In the data rows, 128 means zero.
Here are some points:
(113, 125, 154, 146, 178, 84, 73, 181, 89, 165, 146, 145, 100, 86, 119,
 84, 138)
(170, 131, 81, 155, 162, 164, 219, 86, 61, 139, 137, 103, 78, 127, 120,
 61, 27)
(160, 128, 122, 143, 149, 74, 110, 12, 212, 117, 168, 90, 116, 111, 158,
 176, 103)
(0, 141, 33, 126, 137, 89, 29, 186, 68, 133, 170, 37, 130, 160, 96,
 77, 152)
(91, 127, 64, 128, 106, 118, 154, 104, 154, 161, 187, 102, 146, 160, 184,
 137, 154)
(83, 155, 100, 135, 115, 125, 132, 78, 201, 154, 152, 106, 152, 130, 196,
 130, 164)
(153, 167, 24, 205, 110, 79, 185, 119, 120, 48, 174, 153, 108, 127, 93,
 116, 112)
(157, 107, 163, 98, 126, 140, 75, 152, 75, 121, 98, 155, 158, 81, 162,
 133, 160)
(108, 125, 152, 107, 64, 132, 106, 139, 130, 111, 95, 113, 154, 185, 102,
 137, 139)
(127, 31, 146, 81, 169, 148, 60, 110, 136, 225, 145, 96, 135, 130, 83,
 140, 131)
(183, 171, 214, 119, 153, 130, 131, 194, 130, 125, 86, 188, 78, 103, 105,
 56, 121)
(192, 53, 194, 116, 131, 126, 34, 170, 128, 102, 87, 179, 121, 77, 167,
 137, 153)
(153, 147, 120, 142, 131, 64, 125, 59, 207, 108, 171, 89, 113, 127, 116,
 177, 91)
(108, 128, 116, 109, 94, 133, 146, 101, 144, 146, 146, 113, 142, 170, 173,
 122, 138)
(68, 128, 34, 148, 113, 102, 122, 98, 162, 170, 203, 76, 165, 148, 178,
 147, 173)
(113, 133, 147, 112, 72, 166, 165, 113, 173, 125, 102, 128, 127, 163, 166,
 147, 139)
(146, 79, 242, 86, 147, 148, 96, 208, 105, 107, 41, 175, 85, 135, 118,
 105, 83)
(146, 154, 144, 92, 117, 75, 154, 122, 146, 149, 133, 118, 101, 179, 130,
 160, 126)
(186, 87, 155, 111, 136, 141, 141, 181, 65, 152, 102, 165, 52, 118, 78,
 168, 140)
(160, 114, 117, 149, 127, 157, 117, 136, 141, 196, 141, 128, 108, 82, 134,
 187, 192)
(104, 100, 135, 108, 72, 105, 72, 134, 100, 117, 102, 102, 166, 196, 68,
 131, 138)
(218, 97, 213, 94, 134, 166, 119, 166, 134, 121, 74, 186, 82, 98, 97,
 145, 146)
(24, 114, 87, 128, 99, 115, 64, 136, 124, 139, 156, 65, 172, 165, 121,
 117, 156)
(124, 114, 141, 121, 91, 108, 85, 102, 136, 134, 126, 98, 183, 187, 137,
 113, 141)
(108, 81, 231, 115, 146, 158, 11, 162, 166, 153, 93, 106, 150, 105, 147,
 129, 130)
(96, 172, 0, 255, 80, 88, 175, 167, 136, 41, 198, 114, 124, 125, 40,
 152, 117)
(125, 126, 129, 105, 81, 113, 145, 131, 128, 136, 101, 139, 130, 208, 119,
 132, 105)
Here are 11 more points, each followed by its number:
(225, 125, 182, 104, 144, 94, 115, 0, 214, 126, 131, 118, 90, 132, 102,
 185, 109) 0
(155, 75, 177, 103, 133, 126, 94, 193, 66, 94, 82, 176, 114, 94, 127,
 143, 131) 1
(58, 147, 102, 199, 146, 247, 122, 114, 172, 68, 145, 31, 170, 56, 103,
 127, 104) 2
(114, 89, 178, 152, 98, 153, 7, 177, 131, 125, 116, 110, 167, 60, 138,
 186, 185) 3
(92, 130, 112, 130, 96, 102, 88, 110, 153, 138, 135, 96, 176, 162, 127,
 135, 160) 4
(128, 189, 207, 111, 158, 143, 145, 161, 153, 183, 105, 137, 86, 112, 102,
 45, 103) 5
(98, 144, 38, 206, 130, 106, 159, 100, 151, 59, 173, 132, 121, 116, 112,
 135, 113) 6
(109, 129, 46, 103, 108, 109, 214, 124, 89, 176, 194, 121, 103, 204, 194,
 119, 121) 7
(99, 130, 139, 86, 87, 171, 169, 109, 131, 132, 119, 117, 119, 174, 195,
 99, 134) 8
(195, 157, 167, 119, 127, 160, 197, 189, 96, 132, 106, 173, 36, 77, 118,
 169, 160) 9
(43, 217, 76, 101, 195, 39, 191, 71, 145, 101, 206, 124, 150, 143, 155,
 57, 85) 10
Which two of these numbered points are nearest to each point below, ignoring the 2 directions in which the first points spread most? Their numbers follow each, nearest first.
(109, 196, 111, 133, 135, 67, 158, 110, 133, 96, 192, 64, 135, 147, 11,
 90, 78) > 5 4
(125, 113, 142, 142, 69, 86, 52, 127, 147, 121, 105, 82, 209, 204, 75,
 146, 146) > 4 1
(124, 143, 155, 88, 106, 145, 163, 73, 168, 146, 104, 146, 117, 158, 202,
 91, 134) > 8 4
(105, 134, 112, 97, 103, 134, 153, 87, 152, 165, 141, 109, 132, 177, 194,
 96, 141) > 8 7
(17, 148, 87, 112, 105, 144, 137, 139, 121, 136, 148, 83, 111, 164, 175,
 102, 140) > 8 9
(121, 140, 122, 121, 157, 181, 209, 94, 63, 117, 120, 83, 98, 132, 96,
 25, 30) > 5 8
Here are 11 other points, each followed by its number:
(165, 148, 207, 125, 116, 132, 155, 238, 47, 116, 64, 184, 38, 133, 56,
 95, 95) 0
(95, 121, 97, 120, 68, 149, 150, 158, 96, 123, 161, 90, 147, 182, 137,
 163, 143) 1
(195, 155, 123, 160, 161, 169, 213, 210, 59, 156, 130, 172, 59, 133, 123,
 60, 68) 2
(180, 189, 153, 133, 128, 114, 128, 151, 97, 180, 133, 146, 77, 87, 120,
 65, 149) 3
(94, 124, 122, 157, 137, 118, 87, 173, 120, 150, 114, 118, 120, 109, 101,
 160, 122) 4
(142, 180, 171, 139, 84, 104, 92, 177, 172, 133, 129, 135, 119, 115, 128,
 176, 160) 5
(228, 142, 147, 150, 115, 128, 171, 111, 78, 84, 94, 101, 117, 157, 14,
 123, 35) 6
(143, 115, 126, 148, 134, 130, 125, 192, 97, 145, 135, 136, 81, 77, 67,
 169, 166) 7
(119, 114, 192, 115, 49, 135, 44, 129, 151, 96, 71, 77, 200, 186, 77,
 142, 152) 8
(136, 76, 187, 103, 113, 152, 53, 174, 79, 124, 88, 129, 138, 97, 122,
 148, 133) 9
(146, 192, 119, 139, 172, 101, 177, 172, 97, 136, 134, 192, 98, 72, 137,
 80, 151) 10
Which two of these numbered points are nearest to each point below, ignoring the 2 directions in which the first points spread most? Their numbers follow each, nearest first.
(138, 24, 77, 152, 146, 89, 60, 157, 97, 159, 143, 147, 133, 97, 144,
 172, 163) > 7 9
(142, 122, 106, 109, 181, 90, 145, 154, 63, 152, 138, 199, 116, 94, 143,
 86, 140) > 10 3
(206, 166, 118, 167, 132, 83, 194, 134, 39, 118, 117, 91, 87, 208, 24,
 88, 0) > 6 0
(112, 134, 128, 107, 79, 140, 148, 124, 138, 131, 125, 115, 137, 183, 148,
 140, 133) > 1 9
(175, 67, 215, 98, 158, 126, 60, 173, 122, 122, 72, 184, 110, 108, 165,
 103, 117) > 9 4
(59, 145, 55, 144, 82, 162, 175, 138, 167, 130, 178, 93, 141, 133, 179,
 189, 170) > 1 9
